The same turns and mirrors carry the whole set onto itself and the rows of a family onto each other. Which other rows belong to the same family as each row named below? List them in the order they appear above.
These 36 rows form 12 families of 3 rows each.
mumo: [-11   1  -2   7  23 -16   1 -12 -14  -3]
Fide: [ -3   5   3 -10   4 -17  -1   1 -19 -24]
zulof: [  2  -8  -1  -8 -13  -2   7  16  -5  -3]
kez: [  8   2   2   2   9  10   1  -3 -19  -6]
Kidun: [ -2   6  17 -11  -3  -3 -14  11  -2 -12]
lapa: [ -2   2  12   4  12   7 -11   0   2  10]
vetin: [ -3  15   5 -14 -17  -7  -9  -3 -12  -5]
rog: [-18   2   2  -7  16 -16  -2  -7  11  -5]
Rir: [ -4  -1   2 -11   9   5  -3  12 -21  14]
bana: [ -3  11   2   2  -2   5  -7 -13  -8  16]
Vaz: [-10 -10   9 -13  10 -21  10   5 -18  -4]
dovab: [ -4   5   7 -19  -1  -3  -3   5   6 -18]
tilu: [-15  -9  -4  -6  -2 -27   6   9   0  -3]
noba: [-11   2   4 -21   3 -13  -5  17 -22  -1]
gedi: [-23   6  -9   4   3   8  -8  -6  -8   8]
muke: [  1   8   7  -8 -19 -13  -8   8  -7  -8]
sipu: [ -9   1  -3 -11  -9  -8   4   7 -14 -24]
rutip: [-23  -3  -9   5  13 -19   5  -8  -7  -5]
Kek: [ -2  -4  -7   6   4  15   7  -2 -12   0]
dopin: [ -6 -12   7  -4  17  -8  12   0 -17   9]
Vup: [ 4  3  2  9 -4  4 -5 -3 -3 16]
pur: [-18  -1   0  -9  18 -16  -4   6 -17  14]
vori: [-18  -2   5   2  18 -21   9  -9  -5  -9]
Nibi: [ -7 -12  -6   6   5  -5   9   4   0  15]
fen: [-18  13   1  -4   0 -23  -9 -14  -6   6]
Pul: [-17   4  12  -2  13 -21 -13   0   4  -2]
fenov: [ -6   5   2   8 -14   6  -3 -10 -12   9]
Lako: [ 1 -3  6  5 12 11 11 -5 -9 -1]
Zabo: [-31   8  -8  -6  -3 -11 -11  -2  -9  -6]
Nosab: [-11   9   4  -4 -23 -11  -5  -4 -13  -8]
tosud: [-1  1  3 -4 12 12  0 -3  8  3]
bopod: [ -2   1  10 -11  -2  -6   8   4 -12 -24]
Rad: [  2 -10  10 -14   5  -3  11   8 -21  -2]
gile: [-17   9  -6  -8 -12  10 -10   4 -13  -7]
mag: [-21   5   0   8  -8 -18  -4 -15  -8   6]
Gageg: [-16   4   1   5   1 -29  -7  -6   0   7]

The rest of the family of mag: fenov, Nosab
The rest of the family of Fide: mumo, kez
The rest of the family of dopin: Vaz, Rad
The rest of the family of Lako: vori, bopod
The rest of the family of Gageg: muke, Vup
The rest of the family of gedi: Zabo, gile
The rest of the family of vetin: bana, fen
The rest of the family of Nibi: zulof, tilu

